Where one turn sends some rows of the set: a few examples, then the rows asked
z_776: [ -7  33 -25  15 -41  23  -8 -45  -1 -17  25 -25  24  -8  -6 -16  18   3
   8  -5]
z_598: [ 12  32 -12  -1 -67  -5 -29 -28  45 -30  -9 -27  -7 -37   9   6  47 -12
 -29 -35]
z_341: [-19  40 -16  27 -19  22  -8 -38  -7  -8  18 -27  21  -8   1 -10  23 -10
   5   6]
z_558: [ -6  24 -17   2 -52 -18 -54 -49  53   0  -6 -25 -17 -35  10   5  36 -27
 -30 -41]
z_275: [ 15  42 -27  48   3 -47 -30 -34  24   3  12 -38  -1 -24  -3   3   1  39
  -8 -32]
z_739: [-29  22  11  32  -4 -11 -15 -29  -1  14 -12 -23   9  12  11   0  53 -12
   2 -26]
z_554: [ -6  34   6   0 -42 -10 -12 -14  62  51  46 -11   6 -52  -4   6   1 -20
 -23 -26]
z_651: [-29   7  17  29 -35 -67 -39 -29  39  -8   3  16  24  -2  -7 -17  23  24
  -9   9]
z_84: [ 11  20  -6  50 -42 -49  -7 -64  46  16 -34 -27  -3 -37 -16 -33  -8  -3
  20   5]
z_600: [ 17  45 -10  68   9 -17 -15  -7  25  -4  -1 -34  -8 -27  -7   7  13  18
 -16 -57]
z_484: [-35  29  -7  48  -4 -20 -12 -34  28   1  -1 -36  30 -12  44   5  19  -8
 -11  10]
z_125: [ 10   7 -16   0 -49   0 -30 -42  52 -11   7 -19   2 -46  27  15  24 -18
 -48 -37]
z_364: [ 15   8  -3   2 -62  -8 -17 -13  69 -29  -5  22   8 -44  -4 -26  20  -8
 -38 -33]
z_669: [ 23  44  -7  59 -12 -52 -23 -17  34   1   4   8  -2  -2 -39 -28   2  19
 -15 -40]
z_450: [  9  29 -10  69  18 -34 -18  -8  50   3   7   4   1 -34 -14 -19 -20  20
 -24 -46]
z_589: [ -5  12   5  49 -15 -12 -15 -55  39  22 -20 -22 -16 -77 -17  -4 -23   3
  -5   7]
z_516: [ 27  35 -18  44  -5 -36 -10  -9  32 -15  17  -2  11 -29 -26 -22 -11  53
  -8 -29]
z_102: [-39  16 -17  55 -12 -20 -15 -35  49  -7   4 -39  33 -26  48   4   7  -7
 -10 -10]
z_880: [ 22  -5  23  43 -28 -24  23 -26  36   3 -47 -25   1 -47  -3 -20  18  22
  15 -26]
z_526: [-26   3  34  71 -43 -37 -19 -54  41  10  -4  12  21 -38   8  16   4 -30
  -4 -50]
z_648: [-33  -2  23  42 -48 -40 -24 -47  35  -1  -2  -3  13 -49   6  10  13  21
  42 -53]
z_153: [ 12  35  29  -3 -56 -20   9  10  53  25  30 -17  14 -40  -5  12  33   5
 -16 -29]
z_879: [ -3  -2 -12  -3 -53 -27 -43 -37  74  -5   3  25  -2 -45   4 -24   9  -3
 -33 -32]
z_535: [ 25  -2   6  41 -17   5  11 -55  29  33 -23  -8  -4 -45 -18 -31 -16 -16
  -3 -23]
z_222: [-34  28   5  50 -13  -6  -8 -12  44 -11  10  27  30 -22 -10 -41  -7 -14
 -16  18]
z_611: [ 33   0  27  27 -32 -11   6 -50   7  13 -20 -10  -1 -48 -33   3   6  20
 -12   3]
z_996: [-22  17  17  38 -19 -12 -21 -28  12  13 -17 -17   7  20   5  -5  53 -21
  -3 -50]
z_395: [ 15  26  14  -8 -51 -11   9  -7  54  41  39  -3  20 -35  -4  -7  10  -9
 -15 -36]
z_461: [-39  13  15  20  -6   4 -11   3  21  -8   5  25   9 -25 -24 -35  21  24
  15 -10]
z_499: [ -8  24  26  40 -75 -24 -21 -58   7 -10   6   7  10 -25 -35   3  22  -1
  32 -39]
z_477: [-16  19  11  54 -60   0   3 -45  32 -29  19 -10  32 -71   3  15 -11   9
  16 -23]
z_279: [ 12  22  35  65 -32 -43  -4 -34  36   8 -51 -24 -18 -43 -26  -6  21 -14
  -9  -4]
z_931: [ 37  48 -20  58  -2 -26 -17 -32  12   6  18 -19   8  -5 -17  -2  -3   8
 -34 -34]
z_481: [-42   9  21  24 -13  13 -17   5  29 -18   3  14   1 -39 -24 -18  24  31
  10 -30]
z_691: [  0  13  12  58 -73 -40  -8 -71  30  -6  19  14  43 -26  -2   0 -12 -16
   3 -14]
z_765: [ -9  17  -8   3 -61 -23 -39 -14  77 -26 -16  11 -16 -49  -9 -30  29  -3
 -15 -40]
z_291: [-23  28   6  59 -26   6 -16 -20  44 -16  14  26  23 -22 -19 -29 -10 -31
 -34   8]
z_929: [ -9  57  14  11 -62 -46 -16  -3  71  37  20 -27  -1 -33 -12   0  25 -20
  -6 -22]
z_876: [-13  45  -4   5 -53 -34 -16 -15  79  46  34 -19   4 -44  -2 -13   5 -18
  -1 -24]
z_69: [-10  23  26  64 -56  16   4 -33  26 -16   0   9  12 -47 -21  -6   9 -28
  19 -59]
z_470: [-38   9  18  32 -15 -57 -22 -18  36   1  -5  27  26   0  -4 -31  21  17
  -3  11]
z_308: [  4  45  20  10 -62 -36  10  17  73  24  11 -22   7 -32  -2  -8  36  -9
  -2 -36]

z_651 -> z_996
z_535 -> z_589
z_125 -> z_879
Where do these go?
z_222 -> z_484
z_450 -> z_275
z_153 -> z_395
z_526 -> z_648

Where one turn sends some rows of the set: a few examples, then the rows asked
z_662: [-23  -1   1  29   5 -13 -39 -50   0  13 -14  24 -25 -40   0 -20 -15 -11
  56  11 -15 -20  25]
z_299: [ 13  -7 -21  -7  16  23 -35 -19 -41  14  -3   8 -44 -15  11 -19   5  45
   9  -7  -6 -11 -11]
z_394: [ -5 -19 -50  -9  17   6 -15 -38 -50  17   0   3 -44  -6  19 -25   2  32
   3  14  -6 -22  11]
z_142: [-17 -35 -37  12  18 -18  19 -48 -25 -18  -7  27 -11 -31 -24 -25 -26  15
  41  -5  10  -3 -11]
z_647: [-20 -31  -8   4  30  20  -3 -46 -14   6   3  -8 -46 -19   7   7 -10 -10
  67 -18 -32  17 -21]
z_854: [  6   7 -22 -15  34   1 -27 -29 -39  20 -15  11 -48 -21   8 -36  11  17
  23  -2   0  -7  -3]
z_944: [ -9  -9   8  32  -4  15 -33 -27   3   4 -14  21  -8 -41 -11 -21 -18   5
  43  22 -22 -21  37]
z_546: [-14  -4   2  12 -14 -44  28  -1  43  -2 -10 -38   6  31  17  16 -22  -4
  -5  -3 -13 -11 -18]
z_791: [ 10  -2 -28   9 -25 -30  23   9  16  20 -22 -27  18  30  25   5  17   3
 -12   0  -7  -1 -26]
z_874: [  0   3  -3  17 -33 -25   7 -10  32  29 -24 -35  19  21  30   5   7 -24
  -6 -11 -18  -4 -26]
z_306: [ -4  10   4   3 -15 -47  17   5  38   8 -21 -28   6  31  14  -1 -12   1
 -16   8  -8 -18   0]
z_752: [ -3 -27   0   3   7  49  -3 -54 -13   3   1 -15 -36  -8  15  -5 -14   3
  54 -20 -43  15  -7]
z_245: [  0  14   9  14 -27 -45  20  -1  38  11 -19 -21  11  33  24  -2   1  -1
  -5  18  -6 -16   0]
z_297: [-19 -41 -11  26  12   6  34 -57 -32 -17  21  11 -11 -35 -11 -13 -13   2
  23  20  13  -1 -14]
z_718: [-18  -7  17  33   5   9 -30 -43 -18  17   6  17 -20 -44   3 -14   7 -11
  26  42  -2 -21  24]
z_979: [ -4   6 -11  25 -32 -24  18 -11  32  27 -11 -39   9  29  39  10  10 -17
   7  -4 -26  -4 -26]
z_38: [-16 -28 -24  36   2   0  20 -46 -21 -26   9  12 -10 -36 -20 -29 -40  30
  30  -6   1 -14 -13]
z_644: [-26 -44 -23   7  10  32  -7 -60 -14  12   8 -15 -40  -5  23  11 -12  -7
  46   4 -46  -1  14]
z_576: [  5  -8 -20  10 -26 -33  18   1  19  20 -24 -32  21  21  18   7   7  -9
 -16 -12  -4   1 -39]
z_816: [-11  -9  -1  20 -23 -45  35  -1  36  -6  -4 -24  10  33  17  18 -12   6
   3   7  -3  -9 -26]

z_576 -> z_546
z_38 -> z_752
Where do these go?
z_854 -> z_142
z_644 -> z_718
z_245 -> z_791

Where one turn sends some rows of the set: a few examples, then the rows asked
z_105: [-23  14  -7   1  -6 -15 -58  16 -35  -9  13 -14 -12 -22   7]
z_935: [-20  -2   4  26  18 -48 -76 -14   4 -28  16  -4  21 -17  10]
z_513: [  3  16 -28  19 -30 -30 -64   5  29  37  11  -4  -2 -51  49]
z_859: [ -7   5  29  28  -3 -15 -58 -47  19  -1   2  -6 -19 -58   1]
z_933: [-13   9 -24  18 -27  -3 -38   4  11  41   2  -8 -29 -25  53]
z_383: [ 18   1  46  40  12 -26 -14 -23  31   6  19  14  32 -12  -1]
z_324: [-11 -23   5 -30 -10 -13 -37  13  32  18 -26 -20 -31 -34  33]
z_794: [-43  13  10   5  -9 -18 -29 -10 -34  -5  12  -6  20 -12   5]
z_786: [-41   5  17  -6  -5  10 -24  21  18  16  -4 -36  15  12  28]
z_342: [ 39   8  33  48   4 -20 -31 -31  53   5   9  -5  10 -29  21]
z_654: [ 40   0  -6  21   5 -56 -54  30  38  19  14  10  12  -6  29]
z_649: [ -1   6   2  -5   5 -24 -16  35  12 -33   9  -7   3   2 -13]
z_493: [ -2   0   4  -5  -1 -28 -69  50  33  37   0  -7 -23  -6  49]
z_267: [  5   3  16 -20 -38 -11 -49  10  50  27 -28 -21 -18  -2  14]
z_334: [-12 -18  51  30  19 -20 -59 -37  39  28  -8 -19  19   2  20]
z_365: [-17 -13  -6 -15  34 -34 -63 -18  -4  -9  11  -6  15 -37  15]
z_702: [ 25   2  25   0   0 -22 -44  16 -10 -38  10   0  -1 -24  -7]
z_572: [ 12   5  11  11  -3 -23 -51  14  53  39  -5 -13 -24  -9  71]
z_547: [ -5  11  52  25  28 -38 -47  -9  50  38  19   2  28   4  33]
z_189: [ -7   6   7  81  -3 -29 -29  13  44   6  10  -7  27 -10  25]
z_19: [ 10  21   1  48 -11 -18 -23   5  61  47   3 -12  36  -7   2]

z_702 -> z_933
z_105 -> z_572
z_786 -> z_654
Where do these go?
z_19 -> z_935
z_493 -> z_342
z_189 -> z_365
z_334 -> z_649

Where one turn sends some rows of the set: a few examples, then the rows asked
z_22: [ 21  41 -50  -1   0  32  -8 -23 -16 -24  14 -10 -35  17  44 -28 -11  52
   8  28  17  29  -6  13  12 -42  35  -3 -37  18]
z_295: [ 23  -8  12 -12   5  11 -24  26  30  -6 -31 -34  43 -19 -10  -6  31  36
  -4  28 -10 -10 -44  19 -10  12 -28   0  -9   5]
z_426: [-17 -15   0  15  17 -30 -24  17  24  -2  12 -21  -5 -32   2  -8   0  30
   0  23   3  46 -34  18  37  40  22 -10   5  21]
z_522: [ 18  41 -40 -10  25  50  -7 -30  -6  -9  27 -12 -14   8  52 -30  -3  30
  15  36  27  19 -13  -5  31 -52  23   3 -27   6]
z_172: [ 15  49 -34 -11  -7  44  11 -28 -10  -2  29 -16 -25   7  38 -44   2  32
  13   5  31  18  -5   0  -1 -39  29  -1 -21   6]
z_970: [ 19  -8  17  -6  12  11 -17  38  17 -12 -22 -18  42 -24 -18 -16  47  30
  -5  33  -5  -3 -43  28  -6  -2 -28   8   2   1]
z_348: [-19 -20  -7  14  16 -29 -28   9  25   0   6 -25  -2 -32   4  -3  -4  29
  -3  18   2  46 -35  13  35  42  18 -12   3  19]
z_437: [ 10 -18 -16  20 -11  12 -35  16   2 -14 -26 -24  45 -33  -4   7  18   3
 -19  43  -9 -20 -23   4  -6  21  -4  21  -8  45]
z_787: [ 11 -14  26   6 -18 -14 -40  17  29 -20   8   4  27 -32 -30  25   7  52
   4  18  11 -11 -10  19  15 -10  -1   7   9   9]
z_926: [ 18 -11  -5  16 -15  11 -29  24   6 -11 -14 -23  43 -36  -7   2  18   9
 -14  50  -8 -23 -23   8  -1  23   0  22  -8  53]
z_230: [ 21  40 -41 -11  24  50  -9 -34  -2  -5  28 -17 -13   9  54 -27  -8  33
  15  36  26  17 -13  -7  30 -47  24   2 -28   9]
z_347: [ 20  39 -55   0   1  32 -11 -27 -14 -23   9 -13 -34  17  46 -24 -13  53
   6  25  16  28  -7   8  10 -41  33  -5 -39  17]
z_37: [  3 -17  23  13 -13 -11 -41  19  21 -25   7  11  28 -32 -32  23  16  46
   1  14  13  -6  -9  20  14 -19  -3  10  12   2]
z_748: [  7  39 -45  -6   0  45   3 -37 -17  -6  14 -16 -21   9  39 -39   2  25
   4  -4  28  21  -6  -6  -6 -42  24  -1 -19  -4]
z_387: [ 12  42 -45  -9  -4  44   2 -40  -9  -1  13 -24 -22  10  41 -35  -7  30
   6  -4  28  15  -6 -10  -5 -35  25  -4 -25   1]
z_810: [ 16  38 -55   4   5  32 -10 -24 -22 -27  10  -5 -34  18  43 -28  -6  47
   4  25  17  33  -7  13  10 -48  32  -3 -33  11]
z_224: [ 11 -18  17   8 -19 -13 -48   8  33 -18  -1  -2  30 -29 -26  32  -1  52
   0  10   8 -14 -10  10  10  -5  -4   2   5   7]
z_980: [ 14 -10   0  20 -12  12 -25  32  -2 -15  -9 -14  41 -39  -9  -5  29   4
 -15  54  -4 -19 -21  16   1  14   2  28  -3  50]
z_877: [ 18  41 -50   2   4  33  -9 -21 -19 -26  15  -5 -36  16  43 -32  -6  51
   6  28  18  32  -7  15  11 -46  35  -1 -33  14]
z_569: [  4 -21 -16  26  -6  12 -35  20  -8 -17 -25 -15  46 -34  -7   4  27  -4
 -22  42  -6 -14 -22   7  -5  11  -5  26  -3  37]
z_385: [ 17  48 -38 -13  -8  44   7 -35  -6   0  22 -23 -23   7  41 -40  -6  35
  11   2  29  14  -5  -5  -2 -32  28  -2 -25   8]
z_930: [-28 -22  -9  21  23 -30 -28  13  14  -6   4 -14  -2 -33   0  -6   8  21
  -5  17   4  52 -33  16  35  32  18  -7   9  11]
z_307: [-26 -21 -12  20  21 -31 -31   7  20  -4  -1 -21  -2 -30   4   0   0  24
  -6  15   0  48 -34  12  33  38  16 -11   7  11]
z_300: [ 19  38 -45  -9  25  49 -11 -38  -2  -7  22 -18 -12  12  54 -25 -10  31
  13  33  25  18 -13 -10  28 -47  22   0 -29   7]
z_857: [ 14  37 -44  -7  28  50 -10 -33  -9 -11  24 -12 -14   9  52 -29  -1  26
  12  35  28  21 -14  -8  29 -53  22   3 -26   2]
z_886: [ 17  37 -57   4   4  32 -13 -28 -17 -27   6  -9 -35  18  45 -24 -11  49
   2  23  17  32  -6   9  10 -43  32  -4 -35  12]
z_995: [ 25  -3  19 -10   5  10 -17  36  27  -7 -22 -26  42 -23 -15 -13  39  37
  -1  35  -6 -10 -44  25  -6   7 -27   5  -4   8]
z_958: [-25 -17  -2  17  21 -31 -23  18  18  -5  11 -14  -5 -35  -1  -9   7  25
  -2  21   4  50 -32  21  37  33  21  -7  10  16]
z_518: [ 13 -13   8  -2  15  11 -24  30  15 -13 -35 -20  44 -20 -14 -10  45  24
  -9  26  -7  -1 -44  21 -11  -3 -30   5  -1  -7]
z_672: [  3 -25   9  13 -12 -13 -51   1  27 -23 -10   1  32 -28 -26  36   3  45
  -5   6   8  -9 -12   9   8 -12  -9   3   8  -2]
z_330: [ -1 -25  13  17  -9 -12 -47  10  18 -28  -5  10  29 -30 -30  29  14  42
  -5   8  12  -3 -12  13  11 -20  -7   6  12  -6]
z_83: [ 10  43 -39  -6  -1  45   9 -31 -19  -6  23 -12 -24   6  37 -45   8  26
   7   2  33  22  -4  -1  -2 -44  27   3 -17  -3]
z_15: [ 18 -14   3  -6  12  11 -26  21  23 -10 -41 -31  46 -17 -11  -4  36  28
  -9  24 -10  -6 -45  17 -12   5 -33   2  -6  -2]
z_290: [ 16  35 -46  -7  28  50 -14 -39  -5  -9  20 -17 -12  12  54 -24  -7  28
  11  31  25  20 -14  -9  28 -49  21   0 -28   2]
z_734: [  5 -17  -8  26  -6  11 -29  28 -11 -19 -15  -9  43 -38 -11  -4  35  -2
 -19  49  -3 -12 -21  13   0   7  -1  28   0  41]

z_857 -> z_230
z_15 -> z_970
Where do these go?
z_672 -> z_37
z_347 -> z_810
z_569 -> z_980
z_172 -> z_387
z_426 -> z_307

Where one turn sends some rows of the set: a few examples, then the rows asked
z_288: [ -9 -22  -4 -43 -19 -24  -6   1   8  18  18 -15  -8 -17 -16   1]
z_579: [ 28  -9 -18 -36 -60   3  19 -24   9 -39 -29  22  23  21  12  -6]
z_540: [ 23   9  -6 -31  16 -20  17  24 -31 -25   8   5  23  12 -58 -39]
z_515: [ 13 -11 -12   8   6  -5 -12   7 -35 -46   8 -12   9  28 -15 -41]
z_863: [ 11 -12  -5 -15 -30 -15   4 -10 -12   3  44  22   5 -47 -16   4]
z_63: [-13   2   8 -16   3   0   0  18 -14 -46  -9 -10   6  17 -55 -51]
z_176: [  9  -8  -3 -16 -29 -11   9  -4 -17   4  41  21  10 -51  -9  -1]
z_164: [ -6 -35 -15 -53 -26 -18  12  13  30  13  16   4 -10 -18 -14  -1]
z_606: [  5 -13 -25 -48  -6 -15  49  29 -10 -30  10  35  23  19 -64 -33]
z_284: [ 16  -1  -5 -27 -46   4  14 -35  -9 -30 -23  -3  30  30  18  -7]
z_568: [-13 -23  -9 -20 -33 -10  26 -15  -9   7  49  26  11 -34 -18   8]
z_894: [ -9 -29  -6 -14 -38 -22  10 -14  25  -6  56 -23  24 -14 -31 -12]
z_892: [ 34  -3   2   4 -41   2   2  -4  26 -10 -14  42  15  12  11   5]
z_815: [ 24  13   3  -1 -40  -4  14 -20   8  -4   6   0  56  27  12  -4]
z_951: [-24 -25 -40 -41 -27   0  51   9 -27 -39   8   9  33  39 -24 -30]
z_900: [ 44  -4 -31 -24 -21 -15  -6  29 -29 -52 -11   2  15  -1 -20 -41]
z_956: [ -2 -46 -43 -18 -28   2  40  18   5 -56   7  42   3  31 -28 -32]
z_196: [ 12 -29  -8  -9 -46 -20   5   2  39 -19  47  -7  17 -31 -31 -20]
z_908: [ 20  -2   7  -2 -52  10  -1 -35  -5 -44 -21  11  19  16  11  -7]
z_737: [-39  -7  -7  -7 -21   7  16   1 -47 -45   2 -10  23  28 -26 -32]
z_795: [ 10 -20  -8 -13 -42   9  21 -41  12 -37  -7   8  26  47  14  -8]
z_682: [-17 -21 -15 -33 -21   4  28  29  15 -55 -13  27   1  15 -63 -46]
z_852: [ 15 -22 -11 -15   1 -13  21  32  11 -46   9  39  -1  13 -69 -37]
z_305: [  3 -15  -5 -14 -65  16  24 -35   6 -46 -17  29  22  25   6  -3]
z_231: [ 19  14  17  -5 -54  -3 -10  -2  22 -11 -25   1  31  12   1  -1]
z_781: [-11 -11   5  -6  19  -9  19  14 -15 -32  20   9  11  33 -62 -37]
z_435: [ 14 -20 -29 -16 -49  -1   9  33  -9 -68 -17  37   0 -10 -35 -31]
z_111: [-14 -18 -22 -32  14   8  46   9 -19 -34  11  41   6  29 -40 -39]
z_821: [ 30   0 -24 -28 -23  -5  29  24 -10 -59   7  28  29  -9 -57 -54]
z_317: [-12  -6   3 -18 -66   4  26  -7  34 -11 -18  18  37  27  -3   4]
z_177: [-14 -18  -8 -25 -35  -5  31  -9  -9   7  47  30  15 -38 -14   3]
z_106: [ -9   5 -13 -25  -6   0  38   3 -31 -43  21   0  44  18 -54 -52]
z_240: [ 34  -5 -14 -13 -60  -4  30  -8  33 -14   0  34  48  19   4  -2]
z_119: [ -7 -22  -2 -43 -12 -20  -3   6  13  20  18 -18  -5 -12  -8  -4]
z_612: [ -6  -5   9   3 -31  10  20 -22  13   1   0  25  28  38  15   8]
z_468: [-10 -33 -15 -51 -31 -22   9   6  23  14  17   4  -9 -19 -20   4]
z_340: [ 29  -1 -12 -19  21  -2   7  19 -25 -40  -1  32  -3   5 -36 -46]
z_818: [ 12 -31 -13 -15 -47 -25   4  -2  37 -14  48  -7  16 -29 -33 -13]
z_630: [ 11   7   4 -15 -15 -13   8  33 -19 -48  -2  24  14 -12 -72 -36]
z_849: [ 41 -16 -10  -8 -46   3   3 -28  18 -44 -15  14  16  27  13 -12]
z_659: [-14 -30  -3  -8 -38 -15  13 -11  28  -8  56 -21  26 -14 -28 -17]
z_872: [-30  -4   1 -24 -15  -4  39  18 -21 -38  12  22  27  14 -74 -32]

z_176 -> z_119
z_630 -> z_540
Where do these go?
z_515 -> z_737
z_821 -> z_340
z_894 -> z_568
z_579 -> z_849
z_815 -> z_612

